One hidden turn or mirror swaps the rows below in pairs. Which row is each named row swapped with?
The rows were stretched afterwards, more along some directions than others.
Z_418: [ 13.0 -10.1   1.8  20.2  14.9  14.4  11.8   9.7  14.2  -5.9   0.9 -11.2
  -3.2  13.0  -7.3 -16.5]
Z_475: [  4.2  -2.4  -5.7  -7.0  10.6  -2.9  11.5  -5.8   2.9  -0.4  -1.0  13.0
   5.2 -12.4   4.6   9.0]
Z_468: [  5.4   5.4 -10.3  26.5  12.2  12.5  -8.4  -3.5  17.4   4.2  -2.0  -8.0
  -5.1  15.2  -3.3 -20.0]
Z_408: [  6.6  -2.8  -1.0  -4.6   7.9   0.6  15.5  -4.9   3.2  -2.3  -3.2  10.6
   4.3 -11.6   5.0   7.7]
Z_43: [ 12.9  -7.2  -6.0  18.6   6.0  17.1  10.9   4.4  11.5  -1.8   1.0  -9.7
  -1.6  14.6 -13.2 -17.7]
Z_12: [ 18.1  -6.5 -15.0  14.8   4.1  27.4   2.8 -11.6  13.0   3.3   7.8 -10.0
  -0.8   5.4   7.0  -3.8]
Z_858: [  3.0   0.1 -15.5  -7.3   1.8   0.2  19.5 -14.1  22.6  12.6  11.3  12.3
  -2.2   5.4  -4.0   6.3]
Z_443: [-13.7  -1.8   7.6  12.1  15.5  -1.2  10.0  -6.5  14.2  -4.9 -14.4  -4.7
   5.7   4.7  -4.2   2.1]
Z_120: [ 20.6  22.3 -29.3  14.2   3.8  21.9  -5.2 -32.2  20.2  23.0   0.5  -9.1
   9.7   6.1   9.7  -6.4]
Z_590: [ 4.2  4.0 -7.0 11.3 15.6  0.6  5.7 -1.9 29.3 11.9 -3.8 -0.2 -6.3  9.7
 -7.5 -6.3]
Z_864: [ 15.3  21.8 -31.6  13.3  -0.4  23.5   1.9 -35.5  16.0  25.9   3.0 -13.4
  -0.2   3.2  16.5  -2.2]
Z_385: [ -0.5   2.7   6.1  18.5  11.6  -0.7   4.1  -0.3  27.1  -1.1 -10.2  -5.6
  -8.3   7.5  -1.0 -12.6]
Z_598: [ 16.7  16.8 -21.3   7.9  -1.0  17.3  11.3 -21.3  26.7  15.1   4.1  -4.6
   9.4  -1.6  20.9 -15.7]
Z_886: [ 8.7 -5.7 -1.9 13.5  1.9 10.8 19.9  7.2 18.4 -0.6  6.0 -2.6  2.1  9.2
 -1.5 -8.6]
Z_871: [  5.7   6.1 -13.5  10.4   5.9  26.9   2.6 -12.4   8.6  16.1   7.3  -1.8
  -1.2   7.5   4.1  14.7]
Z_98: [  5.8   6.9   4.1   4.4  10.4   8.0 -12.6  -3.8   5.5  -0.4   3.5   4.9
   0.6   8.6   4.8   7.8]
Z_460: [ 12.3  16.5 -23.3   5.7  -0.1  14.4   9.1 -17.1  18.9  18.4   3.3  -9.0
  13.5 -10.4  24.9 -11.9]
Z_383: [ 11.3  -5.6  -1.9  19.3   4.5  14.9  19.8   5.9  12.6  -5.4   1.5  -7.4
   0.8   7.4  -4.2 -11.2]
Z_878: [  2.1  10.0   2.7   2.7  10.7   7.9 -10.0  -3.8   0.7   3.6   2.6   3.9
   3.7   4.7  11.0   6.6]
Z_231: [  7.5  -5.9   7.3  11.0  12.1   3.6  -3.8   6.6   8.9   1.3 -12.1  -5.6
 -14.7  -0.6  -6.1   3.3]
Z_660: [  5.6   2.2 -10.0 -11.4   3.0  -0.5  11.1 -13.6  11.3   6.4   8.0  12.6
  -4.0  -6.2   0.0   9.4]
Z_529: [ 15.3  14.2 -28.3   9.3  -4.3  17.7  10.7 -22.9  22.8  20.6   6.2 -10.7
  10.5  -6.0  15.7 -12.6]
Z_632: [  5.5   4.5  -8.3  29.8  10.6  17.6  -7.5  -3.7  23.4   6.5  -0.6 -11.4
  -5.4  15.5  -2.6 -17.0]
Z_846: [  0.9  -4.5  13.0  10.2  21.6   6.9   2.9  -0.5  12.5   5.0 -14.0  -6.7
  -4.7  -3.3   7.8   0.7]
Z_189: [  3.5  11.9 -23.6   4.4   7.5   7.6  -3.5 -30.8  15.1  13.2   0.0  -1.3
  17.7   8.8  -6.0   9.3]
Z_583: [ 18.1  -4.2 -20.3   8.8 -10.1  23.8   8.3  -9.5   8.3   8.4   9.6 -10.4
   1.6  -1.5  11.0   2.4]
Z_374: [  5.9  -2.7 -18.5  -6.2   1.2   2.4  17.6 -15.8  17.0   8.4  11.6   6.4
  -5.2   0.6  -9.5   7.2]
Z_686: [ 12.8  17.5 -24.6   6.5   2.7   3.7  -1.0 -28.5  17.4  19.5   7.8   1.6
   8.3   6.7   2.1   9.9]
Z_137: [  6.4   5.3  -3.6  27.9  12.0  13.2  -3.7  -1.5  28.2  -0.1  -2.0  -1.9
  -7.0  19.5  -1.6 -18.7]
Z_312: [ 19.0  -6.3 -13.7   9.4  -3.8  24.4  -3.5  -7.9  11.3   2.7   8.6 -10.5
  -2.3   4.4   2.8  -2.5]
Z_38: [ 5.3 10.0 -7.1  5.4  8.8 17.8 -2.9 -9.9  6.1 11.5  5.7  8.1 -1.1  4.7
  5.1 15.5]
Z_988: [ 14.1  -2.3 -16.9  11.7  -5.1  22.5   6.6  -9.5  14.3   2.9   8.3 -11.9
   2.4  -1.2  11.1   0.5]
Z_747: [  9.6   4.4 -13.8  17.3  10.8  24.4   1.3 -10.9  10.0  11.4  -4.4 -15.3
  -5.9  10.6  -3.9   8.6]
Z_125: [  4.3   6.8 -12.7  12.7  15.2  23.4   6.5 -16.8  17.1  14.2   6.7   2.1
   0.5   9.5  10.8  12.1]
Z_573: [ 11.7   1.1 -24.6  -1.8  -5.0   4.7  14.5 -19.1  12.8  11.2   2.7  -8.1
  -7.8   5.2 -15.5   1.6]
Z_848: [ 23.2  19.8 -21.8   5.1   1.2  13.7  -2.3 -26.4   6.3  18.4   2.0 -12.0
   2.0  -0.7   8.4   0.9]

Z_878 is swapped with Z_475
Z_189 is swapped with Z_443
Z_848 is swapped with Z_231
Z_529 is swapped with Z_632
Z_871 is swapped with Z_374
Z_468 is swapped with Z_460
Z_43 is swapped with Z_988

